These views show one set of named points, seen from different sides, and a view may be mirrored.
A view may leave some points out, and in a few views one point is out of place. Which views, in the order they come, and which point in each? Write no view if none.

-- scene 1 --
In the rows, 128 means zero.
panel a:
  J_573 114	116	114	137	143	99
  J_595 109	119	127	139	139	99
  J_146 115	121	128	130	145	120
  J_428 129	120	111	148	138	113
  J_244 124	132	112	140	150	104
  J_912 112	108	138	141	152	111
panel b:
  J_912 145	140	126	120	142	112
  J_595 145	136	124	133	130	129
  J_244 125	125	120	137	141	135
  J_562 146	130	113	140	135	122
  J_573 139	131	122	143	133	125
  J_146 126	143	129	126	135	120
  J_428 125	116	130	133	131	123
panel c:
  J_912 154	115	130	139	178	126
  J_146 138	123	143	137	175	120
  J_244 128	123	134	128	197	113
  J_595 136	121	121	129	180	128
  J_562 134	106	119	130	188	124
  J_428 135	120	142	113	192	121
  J_573 131	113	123	123	184	118
panel d:
  J_428 135	127	124	117	142	184
  J_562 138	126	122	92	142	202
  J_595 131	127	126	94	129	196
  J_146 144	140	123	97	125	181
  J_912 131	147	116	89	130	194
  J_244 140	126	136	102	146	181
panel e:
  J_146 160	89	88	114	117	143
  J_428 169	102	106	131	108	143
  J_244 153	97	99	136	114	152
  J_595 152	99	97	127	126	131
  J_573 147	103	105	127	118	137
  J_562 144	94	111	127	122	134
panel f:
  J_428 139	114	131	118	105	126
  J_573 137	125	125	131	123	125
  J_595 126	131	118	124	121	127
  J_244 148	129	126	119	112	121
  J_912 126	135	117	122	115	150
  J_562 135	130	129	126	131	132
  J_146 138	125	106	121	109	138
panel g:
  J_146 123	114	145	131	141	129
  J_562 102	122	154	115	144	140
  J_595 104	117	148	117	135	128
  J_912 116	117	140	123	131	146
  J_428 116	141	151	127	145	124
  J_244 118	128	167	121	144	125
Views that do not fit: no view
